[[117 131 139 120 146 117 125]
 [133 124 109 132 106 111 134]] → 132

[[117 116 119 122]
 [112 146 106 135]] → 112

[111 137 144 151] → 111

[[135 125 130 113 122 124]
 [128 136 143 103 121 100]] → 143

[103 127 122 118] → 103

[[120 136 132 142 131 122]
 [134 129 104 131 117 136]
 [126 132 128 136 130 122]] → 128

[[111 146 152 122 123 125 110]
 [144 117 152 126 138 131 106]
 [120 126 152 150 126 149 126]] → 150

[149 125 113 130 157] → 125

[125 109 129 146 126 130 152] → 146

[151 130 127 144 148] → 130
---
[147 158 153 132 140 130] → 147

[[121 133 151 112 126]
 [126 134 154 112 112]
 [122 133 152 112 122]] → 151

[134 106 136 123] → 123

[128 150 123 136 155] → 136

[103 139 157 148] → 139

[129 131 113 152 119 128] → 129

[[127 113 110 121]
 [133 150 100 152]
 [112 157 114 113]] → 150
---
[[126 141 126 142 155 128]
 [137 135 137 119 129 128]
 [123 116 128 125 111 126]] value 128

[[120 125 113 134 115]
 [116 120 119 117 122]
 [104 124 149 130 121]] value 122

[[122 144 115 100 132 102]
 [128 125 125 124 126 132]
 [124 132 122 105 127 121]] value 132

[[117 143 151 145 137 132]
 [152 135 134 132 150 124]
 [126 115 145 125 138 120]] value 124

[[129 139 129 119 102 128 129]
 [128 120 121 123 122 127 128]
 [128 118 126 131 144 128 128]] value 128

[[131 109 100 136 147 116 114]
 [142 128 129 123 138 132 127]
 [137 119 129 125 142 125 132]] value 127

[[151 121 124 126 118 127 140]
 [130 116 144 124 120 147 125]
 [128 117 142 123 121 142 128]] value 125

[[123 139 127 130 118 131]
 [130 112 124 117 133 127]
 [118 129 130 128 107 132]] value 127

[[145 124 118 121]
 [130 152 115  99]
 [146 130 121 127]] value 99

[[115 120 121 119 130]
 [150 133 117 104 128]
 [110 115 123 113 125]] value 128
---
array([[119, 143, 128, 107],
       [143, 124, 138, 104],
       [138, 128, 128, 104]]) | 128

array([[118, 119, 130, 137, 134, 103, 128],
       [121, 120, 130, 137, 133, 104, 127],
       [120, 118, 131, 138, 133, 103, 127]]) | 131

array([[122, 133, 125, 137, 152],
       [152, 154, 127, 108, 133],
       [122, 127, 138, 115, 131]]) | 138

array([[131, 129, 131, 135, 151, 125],
       [138, 125, 118, 132, 136, 133],
       [126, 131, 135, 133, 129, 120]]) | 135

array([[107, 135, 133, 119],
       [137, 145, 137, 112],
       [122, 138, 136, 121]]) | 136

array([[112, 139, 119, 151, 125, 123],
       [156, 132, 105, 144, 118, 141],
       [143, 123, 124, 135, 138, 147]]) | 124
---
[[155 127 132 133 113 127 115 143 137 124 125]
 [123 117 112 116 119 113 147 122 132 128 130]
 [109 139 130 124 123 136 141 132 137 113 118]
 [104 116 141 133 134 142 147 126 133 132 123]
 [132 125 122 133 116 122 144 141 128 109 134]] value 118

[[128 129 125 117 133 128]
 [132 127 130 127 127 130]
 [130 129 126 117 133 128]
 [127 132 122 102 131 135]
 [127 129 130 137 120 133]
 [136 126 133 132 129 123]] value 128

[[141 116 120 127 143 134 126 111 151]
 [113 147 131 129 112 119 127 146 110]
 [116 156 114 123 119 115 122 135 136]
 [143 103 134 131 142 140 132 114 133]
 [122 151 109 122 126 119 121 125 148]
 [144 101 135 130 143 139 132 114 133]
 [112 149 128 126 112 117 125 145 115]
 [143 102 135 131 142 140 131 115 132]
 [142 116 121 126 143 135 128 110 151]] value 136

[[139 118 152 145 119 112 142 153 154 102 102 107]
 [128 139 109 116 119 141 112 131 124 154 135 153]
 [104 152 149 102 155 152 154 153 151 154 108 111]
 [102 154 148 103 153 153 154 154 150 154 107 112]
 [117 137 148 112 137 143 144 153 152 152 104 113]
 [133 107 132 137 118 137 103 105 127 152 132 155]
 [152 155 109 103 103 115 151 127 111 127 144 103]
 [107 130 119 132 151 106 138 109 112 101 148 133]] value 111

[[127 118 124 133 125 133 140 125 138 119 112 148 127 123 127]
 [127 139 131 122 131 122 124 128 121 138 141 115 126 128 128]
 [127 140 131 122 131 122 123 129 121 138 141 114 126 128 128]
 [123 144 131 129 134 116 131 121 114 136 134 126 114 122 132]
 [133 133 132 123 130 125 106 137 122 135 146 103 137 142 128]
 [127 119 125 134 126 133 137 125 135 118 115 146 127 123 128]
 [129 114 124 132 123 137 134 127 140 119 115 140 131 126 126]
 [123 141 132 131 136 117 130 118 110 133 134 127 112 121 140]] value 128

[[140 133 135 142 147 133]
 [131 101 105 129 144 112]
 [120 138 136 129 109 134]
 [123 146 144 129 118 139]
 [113 120 117 114 109 121]
 [131 135 136 122 115 132]
 [122 100 103 127 132 112]
 [120 111 119 124 110 118]
 [121 135 137 127 106 133]
 [137 139 140 126 125 135]
 [134 119 118 127 149 123]] value 134

[[128 147 138 135 132 147 149 148 136 143 140 124 132 137 148 112]
 [109 118 107 108 109 142 142 136 108 107 114 136 141 111 141 123]
 [142 145 145 136 132 136 113 143 134 142 142 107 107 127 113 114]
 [149 138 147 139 136 124 115 131 140 146 142 126 122 130 116 133]
 [131 109 113 116 117 112 107 110 117 109 117 130 124 117 107 143]
 [113 119 128 141 140 108 131 108 140 133 117 114 109 141 129 129]
 [118 129 111 108 108 143 127 142 107 108 123 121 131 108 125 108]
 [121 142 124 115 111 145 118 147 114 114 130 112 112 112 115 107]
 [140 146 143 135 129 136 113 145 133 139 142 106 107 128 112 114]
 [113 115 126 144 145 107 137 107 144 137 115 122 115 146 138 136]
 [116 108 112 121 127 115 141 108 123 116 113 150 149 128 142 142]] value 114

[[120 120 118 138 151 112 143 140 131 129]
 [132 135 133 127 121 137 126 124 134 136]
 [139 111 136 145 138 134 136 146 138 114]
 [148 116 147 141 121 148 126 140 138 113]
 [131 130 130 133 124 131 123 131 137 124]
 [133 123 131 137 128 130 125 137 136 116]
 [131 130 131 131 128 132 129 130 133 131]
 [145 116 144 141 124 144 127 141 138 112]
 [112 142 113 123 129 113 122 122 129 136]] value 114
---
((135, 132, 126, 127, 141, 131), (129, 138, 124, 134, 118, 151), (132, 135, 134, 124, 136, 132)) 134
((131, 128, 110, 123, 151), (141, 118, 126, 109, 120), (125, 131, 122, 134, 108)) 122
((133, 154, 152, 136, 132), (130, 142, 101, 128, 111), (120, 113, 118, 113, 104)) 118
((126, 114, 130, 130), (101, 121, 135, 147), (105, 109, 133, 140)) 133
((146, 118, 143, 149, 122, 144, 120), (133, 112, 129, 149, 138, 124, 128), (155, 117, 154, 147, 115, 158, 123)) 154
((141, 115, 143, 139, 151), (122, 145, 156, 120, 133), (148, 138, 125, 152, 142)) 125
((119, 124, 130, 124, 123, 152, 136), (133, 127, 133, 124, 146, 150, 133), (130, 131, 125, 133, 112, 101, 119)) 125
---
[141 154 111 133 138] out 138

[114 127 113 151 138 119] out 127

[120 101 112 149] out 112

[137 106 142 125 110 109] out 125

[[132 102 152 135]
 [133 108 147 134]] out 135

[140 114 122 110 144 157] out 140

[[127 128 133 123 137 102 126]
 [129 135 131 125 124 120 130]] out 133

[[129 129 128 151 126]
 [147 140 146 134 131]
 [138 122 136 109 118]] out 146

[115  99 145 143 109 136] out 136
